Each path is a new rotation, seen through one point. The rows after it are directions, each followed by how far the rotation turns it, in degrees per step (0 if it stays put).
Each turn is a multiple of 5 degrees from 10 to 175, or 0.
Each row of a path follows its step; steps can be skipped.
path 1
step 0: [ -6 -23   9   4 -16 -21  -6   2   1 -12  28 -30  24   0   0   4  17  12
  25 -22  -7   4  41 -11 -20   6  35   1 -20 -11   4 -13   8   1   3   2
 -14  28  -9   0 -45  16 -55  17 -39  -9  47  13   2 -15 -10  17  30   6
  -3  -5 -13  -4   5  -5 -22]
step 1: [-14 -31   4 -25 -32  -8  41  17   3 -14  19 -22  11 -11 -13  15  -3  -6
   4   0  28  -7  40   9 -14  -2   6 -11  24 -10 -18  29  -3   2  24  14
 -28  49 -20  -1 -29 -15 -27  -8 -18   4  -4   7  28 -12 -14 -18 -17   9
  30   7   3   2  14  18 -35]
step 3: [ -2 -11 -27  47  -5 -12  -5  -7  42  28   8 -11   1 -13  -6  35  21  -4
  -8  -5   6 -11  26 -40  -8 -12  32  34  -1  -3  -9  -7  11   8  20   2
 -22   0  48   5 -15  18 -24  10  -7 -35  -5  -7  13 -12  19  -4  -7 -40
   2  -5  26  -1  -1  13  -7]
step 4: [ 12 -31 -24  -2   3  -6 -11 -13  45  -3  17  26   0 -17 -24  -6   1 -34
  -8  -2  11 -16   1  13 -15 -10  24   3  15  11 -22  10  13   6  18  16
  20  33  22  13  -2  19 -26  -5   6   4  -2  -5 -15  -2  17   5  -4 -43
  67   0   4 -11 -14  14 -42]
step 7: [ 12 -23  11  -6 -10 -10  -3  -8  -7  -3  31 -17  23  -7 -46  27  33  13
  -2  -5  14 -15 -18  29  -6  11  41 -15  23   4 -11  -1  11   2 -18 -33
   3  29  -1 -37  -9  11 -15  10  -8  19   7 -23  -4 -29 -33  16   6 -31
  10 -15 -18   7 -28  35  -3]
step 9: [-21 -31   5  27   4  15  35  19   7  -7  13  -3 -27   6 -20  38  28   6
   7 -24  15   5  12   5 -37 -10 -13   3 -14 -25 -28  19   6   9  17  -2
 -10   9  37 -19   7   4 -33 -43  30   7   4  11 -20  16 -29 -14  -5  -3
   1  -3  23 -12 -22 -20 -22]
step 11: [-16 -15  -2  -4 -23  -5  -5   3  14 -12  14  20  -8  36  -2  31  -8 -34
  40   2   7 -43  14  -8   2  10  16  -6   7  45 -11   2  17  -1  -3   0
 -34   7   6  11 -16   4 -17 -21 -23 -27  -6  12   8  -6   4  -1 -21 -40
 -10  16 -24 -24  13 -12 -45]
step 16: [-22 -10 -26  32 -20   0 -17   0  15   2  23   1   7  11 -21 -20  -7   9
  11 -15 -10   5  39  -1 -49  -5  -7  23   0 -28 -25   9  13  18  -2  11
 -17  25  26   8 -27  12 -22  22   9 -13  30 -18  -6  23  -6  13 -19 -49
 -22 -22 -12  13  -7  -3 -12]
step 17: [ -2 -46  -6 -45  -1  -3 -25  -9 -17  10   1   6  -5   6 -27  -5   3  -8
   6   8  20 -15  22  11 -22 -28  -6   2  -4 -22 -20  33   9  24 -33  15
 -22  48  21 -12  -4  13 -10 -15 -20  18   9   5 -21  11 -19  11 -13 -36
  21 -12  -6  17  -6   2 -37]
[  0  -4  -5  -3   8  -6  -6   8  -7  -4  -6  -8  -2   0   0  -3   4 -11
  -2  -2  -6   1   1  -2   2  -7  11   3   8  -8  -4   1 -11   1   4  -7
   3   2  -4  -4  -5   8  -1   6  -4   2  -3  -1  -5 -11   2   6  -6  -5
   3  -2  -6   1   1  -4  -3] => 110
[  3  -8   3  -5   2   7   3   4  -2  -4  -5   6   0 -10  -9  -6  -1  -1
  -5   1   0  -4  -2   2   4   1   0   0   3  11 -11  10  -3   1   6  -1
  -1   2   4   8  -3  -3 -10 -11  10   6 -10   4   0   5  -6  -2  -5  -3
   0  -2  -2   7  -2  -4   1] => 140
[  2   7  -7   8  -5  -2  15   5   2  -6   2   8  10  -8   0  -2   2   3
  -2   3  -7  -1   2  13  -3   3   6   9  -3  -4   1  -2  -5  -8   2   1
   0   3  -3   2   1   7   0  -1  -2   3  -1  -9  -6  -2   1 -11   0   2
   0 -10   2   2  -1   1  -4] => 120
[ -1   0   5  -3   1   1   3  -6  -4   4   3  11  -3   2   3   3   7  -1
  -1   1   6   6  -1   0  10   2   8  -3   2  -3  -3   6  -1  -2  -3  -5
   4   0  -4   5   0   3   8   8   9   3  14   2   3   3 -11  -3  -7  -4
   9  -5  10  -2   3  -8  -7] => 140
[  7  -2   0 -10  -9   1  -5  -3  -1  -4  -3   1  -7  -1   2  -2   0  -1
   4   6  -2  -3  -3  -5   3  -4   5  -8  -7   9  -3  -6  -2   2  -7   2
  11   2   8  -1  -3   1  -1   3  -3   3   1  -9  -3   3  13 -10   4   0
  -5  -5  -2  -4   0 -10 -10] => 55
[  1  -5  13  17  -7  -4  -4   1   2  -3  -4  -7   0  -8   0  -5   2   0
   3  -2   4   3  -2  -2  -5  -2   1  -1   5  -1  -2   3  -7  -3  -6   5
   1  -6   0  -6   3 -15  -2   6  -2   1   2  -6   0  -3  -8 -11  -6   3
   2   6   0   5  -1  -1  -2] => 55
[  4   2  -2  -6  -6   0  -3   3  -5  -9  -2   1  11   6  -1 -10   1   5
   9  -2   0  -2   7   9   6  -3   4   1   0   0   2   1   4  13  -1  -1
 -14   2   0   4   1  -9   7   1  -7   4   5   1   2  -1  -5  -2   6  -6
   1   7  -7  -2   4  -6   0] => 65
[  1   4  -6   4 -12   8  -5   5   0  -1  12   0  -2   3   6  -2  -4   4
  -1  -5  -1   6  -1   5 -11   0  -4  -7   7   7  -1   0 -13   3   4  -1
   3   9  -1   4  -1   4  -7   4   4   5   2   4  -3   0   2   3  -2   2
   7   5   2  -7  10  -1   5] => 95
path 2
step 0: [  0 -26 -13  16  -2 -48  28   4  16 -15  -2   2   6  11 -26  30   8 -16
 -21  22  -2  24  -4   2   6   5   0 -46  12 -19 -39  10 -11   2 -33  29
   8   5  16  21  29  -8  18 -26  15  28  36 -16   4  15  39   6 -19 -19
  -7  18 -15 -30  13   2 -23]
step 2: [-34 -10 -10 -11 -38  17   3  12  15  -3 -13  51 -24   8 -30  22 -11   0
 -22 -32 -12  17  -7 -22   3 -16  -5  -9  11 -62  22  26   6 -17 -25  10
 -12  -8  22 -22   9  15   9   1 -25  18 -32 -12   1  -9  10  -9  -3 -23
 -18 -17  -4 -21  31  23  -8]
step 6: [ -8 -19  18 -17   7 -11  18  14   8   1 -16  14 -41  15 -53  -1 -37  -1
  -3  -2 -19   4  35 -17   3 -32  33  24   2   2  -3 -13 -34 -11  20 -18
  -4   4  15  12  -4 -12 -38  10  10   8   3 -11   7  20  15   3  34 -27
   6  29 -25 -30 -21 -17 -30]
step 10: [-13  26   5 -29   0 -26  14 -38  53 -12   1  -6 -36  22   0 -16 -17   8
   6 -18  13 -20   3 -14   1 -16  31 -19  -8  -8 -21 -30  24 -30  -8 -29
  21 -25  19 -19   6 -10  22  35  12  19 -31 -32 -16  -5   6 -14 -33   0
   0  -9  -4  -3  12  -4 -27]
step 12: [  0 -35   9  20  13 -23  -1 -21  24  -1 -35   6  10   9   0   6   2 -40
 -12   1  -7  20  24  -9 -17  -5  18 -44  18 -36 -40 -28  22 -10   1   9
   3  -4 -37  -5  -9 -11  -2   4  34  26   3  -2  33   9   0 -44   9  25
  11  11 -21 -19  -3  24 -10]
step 14: [  2   0  -5 -36 -19  23   5  19  32 -46 -28   0   4 -23  15  20 -24 -37
 -26 -40 -43  18  -2 -26   4 -23  -2  21  18 -14 -13 -10  26  10 -18  31
  36 -13   7  11  -8  -5   4   4 -14  15   9 -13  -6   2  11  -9  -1 -35
  12  13   5 -33   5   8 -16]
step 16: [-27   9   5  -7  -3 -26   7  18  14  -8  -9   8  17  10   4  13 -20  -4
 -15   2  -9  11  45 -31  -5 -12 -10 -36 -24 -41  -5 -31  -1 -15 -37   8
   3 -29  41  30  -2 -11  18 -39 -14 -28  21   6  13  -4  39  29 -21   8
   0  27   7  20  10  15  -1]
step 17: [ 16   8   9   7   3  -4  41  -7  20  39 -24 -12 -34   1 -24  28   2 -28
  -1  -9  21  12 -12   9  16   9 -15   3  17  -6  -6   4  15 -26  -4  31
  16   4   5  15 -14 -16  18 -11  17  30  -5 -18   2  -8 -10   5 -27  -3
  -5  40 -77 -33   3  -2  -6]
step 18: [-26 -15   2 -21  -4   1  18  27  20   8  14  11 -37  13 -17  22 -20  24
  -3 -26  -8   6  29  15   3 -32  -4  -5   9 -27 -11 -49   3 -19  21 -26
 -15  -6   8   7  -7  25 -27 -18   1   4 -22  -4 -17 -24  17 -13  42 -23
  -2 -13  -3 -14  17  53  18]
[ -1   4   5   1  -5   8   1   6  -3   2  -9   3   4  -1   3  -4  -7 -12
  -3  -4  -3   4   4 -11   9   1  14   2  -1  -1   6  -3   2  -4   1   7
  -5  10   4   1  -9   0  -2  -3  -4  -8   6   5   0   4  -6   7   0   3
   5  -3   3  -4  -4  -1   5] => 145
[ -3   4   3   4  -3   4   0 -15   2   4  -4   0  12  -1   1   7  -1  -2
   1   3   1  -6  -8  -4   5   8   3   5 -11   3  -1  -6  -5   2  -7  -8
   5  -3   2  -2  -4   3   1  -1   8   6  -1   3  -5   4   1 -12  -3  -6
   6   0  -8  -5  -6   3   4] => 155
[  3   2  -1  -1   1  -7  -2   0   0   8  -3   8   4  -2   3   4   7   1
  -6  -9  -1  -3  -5  -5  -1  -1   2   1  -2  -3   4   4   2   8   6   2
   4  -6  11   0   6   0   4   2  -2   0   6   5   1  -1  14  10  -9  -9
 -11  -5   2  -1  -9  -5   1] => 130
[ -3  -6   5  -5  -5   4  -1   0   0  -2  -2 -10  -1   3  -4   0  -2   9
  -6  -5  -1  -2   6   0  -5   5   9   6  -2  -2  -4  -6  12   0  -7   2
  -8  -9  -4  -2  -4  -5   7   2  10   5   3   2   4  -2   6   4   7  -6
   1   5  13   2   0   2   2] => 175
[  0   7   5  10   4  -1  -9   3   1  -7   6   2   5  -2   9  -6 -10  -2
  -9  -9  -3   1   2   1   0   4  -6   4   9   6  -4  -4  -2  -7   0  -2
  -2   3   0  -1   3  -1   3   5   5   2   3   3   3  -2  15  -4  -3   3
   0  -2  -7  -1  12  -1   7] => 160
path 3
step 0: [ -9  -8 -19   3  10  23  26  23 -22 -11  10 -35 -30  -6 -19   6  -6  -4
  27 -14 -30   3 -15 -17  21 -11  10  13 -43 -23 -14  -2  -9 -38  -3 -27
  -1 -24  -1 -28   0 -32 -10  15 -17  -5 -14  -9  22 -48  -8  -4  29 -29
  -6  -5  -3 -20  13  -8 -22]
step 2: [ 16 -34  21  20  27  17  45  11  12 -19  -3  -2 -18  23  -8   8  -9 -32
  22  12  -3 -35 -10 -16  -4  -5   7  -2 -13  15  20  32  19 -20   5 -14
   1 -22  -1 -11 -18   3  -3  10   5  -6  54  36   5 -17   9  11   6 -25
  17   1 -12 -27  30   0  27]
step 6: [-45   5   0  18   5 -22  -5  -4 -14  -8  22  -8  -5 -13  -8  15  25  19
  -3   8 -46 -15  -3   6  25  20  55  15 -14  -5 -13  22  17 -27  36 -16
  11  -9  13   2  19   2   2  17 -31   2  24   1 -33 -33 -23  19  22 -19
 -11   1 -21   0  -4   4  -2]
step 8: [-25  -1 -24   1  17  12  39  25   5  -4   5 -30 -27   0 -23  -4  18  -3
   9 -22 -10 -32  -2 -16  34 -20  29   0  -7  -5   2  32 -27  -9 -10 -22
  10 -20  15  11   4 -21  16  19 -15 -25  11  49  18 -21   6  15 -27   3
   4 -38   1 -10   0   9 -29]
step 10: [  6 -16  16  -5   8  50  32  11  -2 -18 -28 -13 -13   9  -7  -5 -13 -11
 -17   4 -27   3   4  -9   2 -28  11   4  -5   7   0  67  21 -10 -24  -7
  -7 -39   3  -6  -5 -11   6   4  24  -1  10   7  13 -21  -7  10   9 -49
  -7  24 -31  -1 -13 -30  -3]
step 14: [-20  27 -16  15  34 -36   9  14  -1   5 -11 -25  -3   8 -15  13  -3  23
 -21 -27 -30  -5 -10  24   5  -2  23   6 -23 -13  23  19  31 -17  15 -26
   2 -29  27 -30   4  15   0   9   9  23  50  27  -4 -19   0   4  -5  28
 -10 -16 -22  -1   2   9 -17]
step 17: [-30 -12 -14  31  45  15  19   4  14   1  19  11 -17  -3  11  -3  -2  -2
  -4   8 -55  -9 -14 -14 -10   8   7  29 -17 -20   8  -6   6  -9  34 -12
  12 -34  -9   2   5  21  -1  -4 -18   7  38  21   0 -37 -26  -6  19   1
  18 -41  23  -3 -12 -28 -11]
step 18: [ 15 -29  18   5  13  16  24   9   1 -20   6  -8 -19   1 -11 -18   4  -6
 -10  19 -14 -22  27 -34   7  -2  33 -19 -37 -12  -2  10  -2 -34 -21 -18
 -11 -24 -17 -41   6  18  15  -1   4   1  -4  19  17 -46 -13  24   5 -42
  32  -6  -6 -14  -1  12 -24]
step 20: [  8  12  -9  22  11  12  17  24  32 -12 -16   0   3  -6  14   8  -7 -15
  -6  11 -36  -7  15  -5 -26   7  25  -6  22 -19  17  43  36 -21  -1 -19
  -6 -10  17   0 -15  21 -26  24  19 -25  60  33   8  -1 -21   2   6 -25
   7  -3  27 -25  13  -1  -9]
[  0   4   1  -3  10   1  -9   3 -12 -12   4  -3   2  -1   8  -1  -4   5
   1   7   1   2  -7   2  -2  -2   1  -3  -7   3   5   2   4  -4   2   7
  -7  -3   0  -6   8  -9   9   3   7  -3   1   0   5   1   0  -3   6   5
   4  -2   3  -1 -13   2  -1] => 100
[  4   2  -4   4   0  -4  -1  -4  -2   7  -2   1   3  14  -4   7  -4   1
 -10  -9  -4   2  -6  -9  -5  -7   2  -7  -6  -3  -2  -4  -7  -5  -2  -1
  -9   1  -5  -1   4  -2   0  -7   5   3   1  -9  -1  -8   1   7  -2   0
  -4   3  -4  -4  -4   0 -13] => 80
[  0   1  -2   6  -5   4  -5   2 -15   7  -1  -9  -9   0   4   6   2   5
  -8   2  -1   8  -1   2  -1   1  -5  11   6  -1  -2   1   4  -2  -3   3
   3  -2  -9   3  -2  -1  -6  -3   3  -5  -5   4   1   2 -15   0   2  -1
  -2   6  -1  -3   1 -12   1] => 65
[ -5   2   4  -4  -6   1   1  -1  -6   5   2   7  -1  -7   0  -1  -8  -5
  -7  -4   0   3   6 -14  -3   5   1   2  -7   3  -6  12   4   4  -2   8
  -1   4  -9  -3  -2   9   5  -1  10   2  -5   6  -6  -1   2  -3   1  -3
   1  -3   1  -2  -2  12   6] => 130
[  1   0   1  -3  -5   0  -3   5 -10  11  -6   2   7  -4   3   6   2   5
   0   6   3  -6  -7  -1   7   4  -1  -8   5   5   7  -6   3   4  -2  -3
   4 -12  -3  -5  -7   5   0   4   4  -3  11  -5  -6   2   8  -1   5  -2
  -9   3   2   1   2   4  -5] => 40
[  1   2   4  -1  -4   0   0 -10   0   3  -5  -5  -6  10   1   1   3  -5
  -6   2  -8  -1  -1   7  -8 -10  -2   1   8   8  -3   5   0   7   5   0
   5   2   2  -9  -5  -8   0   4   5   2   3   5   5   7   8   1  -7  -2
  -7 -12   6  -5  -4   4   2] => 60
[  1   1  -8  -1  -5  10   1   5   0   1   2   0  -1   2  10  -5  -3   3
  -6  -1  -2  -5  10   1  -6   4  -6   1  -6  -2   3  -6  -6   3   2  -1
  11 -10  -5   6   1 -10   1   3  -1  -8  -2  -2   1 -14   6  -1  -4 -11
   7  -3  -2   1  -5   3   0] => 40
[  8   7  -8  -5   1   6  -1   1   0   1  -9   2   6  -2   4  -2  -2  -4
   8  -3  -9  15  -1  -1  -2   6  10   6   2  -2  -4   3  -2   1  -1  -2
   4   4   1   0   3  -6  -1   4  -4   6   4 -10  -3   2   1  -5  10  -9
 -10   1  -4  -6  -2  -2   5] => 70
